In the rows, 100 means zero.
Rotation paths and how fast each direction turns (degrees a step):
Each turn is a multiple of 5 degrees from 10 to 175, or 0.
Each row of a path follows its step; steps can be skipped.

step 0: 107,89,114,103,97,71,109,116,85,81,82,113,96,96,105,109,105,93,88,86,98,130,85,108,85,126,120,109,84,91,84,96,98,116,110,119,112,97,106,101,76,104,86,100
step 1: 99,116,103,110,94,91,94,92,104,97,86,121,114,96,85,83,106,107,69,93,96,121,97,94,102,115,113,90,100,102,78,97,89,106,106,126,90,80,121,132,103,109,107,101
step 2: 88,119,86,72,96,103,98,125,115,92,76,111,110,89,83,91,117,86,100,84,105,129,114,108,109,116,116,98,106,110,99,110,95,111,88,106,106,95,95,113,117,111,106,82
step 3: 123,102,81,79,106,90,118,112,90,102,80,114,94,102,101,76,106,104,92,97,93,108,130,103,72,103,109,96,112,100,81,111,112,129,97,99,118,107,97,110,100,109,80,87
step 4: 128,103,92,113,119,110,97,123,93,91,105,111,108,110,92,61,114,102,84,101,88,107,87,85,82,86,110,117,106,103,97,108,103,115,100,98,92,108,100,124,95,103,122,77
step 5: 120,102,101,86,110,109,89,129,81,96,106,112,95,75,109,101,99,100,98,75,101,123,101,99,96,107,121,114,88,103,110,130,101,110,117,108,97,105,102,91,87,107,134,88
step 6: 114,88,96,104,105,97,95,84,96,92,102,115,95,82,116,82,80,107,91,100,124,111,115,116,90,118,103,92,103,82,93,128,100,118,98,117,110,94,106,122,79,111,127,103
step 7: 96,83,85,105,113,94,94,113,98,74,84,117,116,106,103,90,88,80,93,94,116,114,79,106,102,106,98,99,109,109,101,101,86,99,70,108,113,110,106,120,89,128,121,94
step 8: 106,105,98,90,128,95,115,115,69,97,74,106,97,97,106,105,94,101,89,72,97,115,104,93,109,91,112,96,103,102,88,112,79,103,88,104,107,87,118,95,94,137,86,106
step 9: 110,121,114,95,117,95,133,109,95,86,97,84,106,99,96,63,108,103,97,108,99,111,111,113,110,98,107,107,105,82,95,117,80,101,91,113,94,76,104,128,91,109,98,98
step 10: 117,84,102,67,88,87,112,130,88,78,94,101,99,98,94,88,117,94,98,98,99,112,88,119,92,124,103,118,90,101,108,103,71,98,100,110,100,105,112,116,94,95,94,79
step 11: 113,72,104,91,105,83,96,98,98,103,94,126,82,94,87,95,122,108,76,85,102,117,94,86,94,115,115,97,103,82,87,105,84,133,116,104,98,87,114,113,94,101,91,95
102,99,108,102,90,99,93,103,101,100,105,109,95,99,102,98,96,95,100,106,105,98,94,97,100,101,102,105,92,95,106,102,98,108,106,104,98,99,102,99,98,101,99,103
65
105,97,110,111,100,99,101,98,102,97,100,98,103,97,93,99,95,97,94,103,97,93,108,100,100,99,101,93,105,102,101,104,97,104,95,106,97,104,101,100,103,96,100,94
135
107,109,101,102,104,102,100,103,95,93,96,100,100,97,102,96,101,98,96,101,94,94,100,105,99,94,101,102,96,98,107,100,101,97,102,88,99,96,96,100,94,96,92,99
70
98,98,99,95,96,100,100,101,105,104,92,98,91,100,92,93,103,103,90,104,93,101,98,108,102,99,101,106,99,96,101,101,102,98,96,103,96,102,101,96,106,102,97,102
45
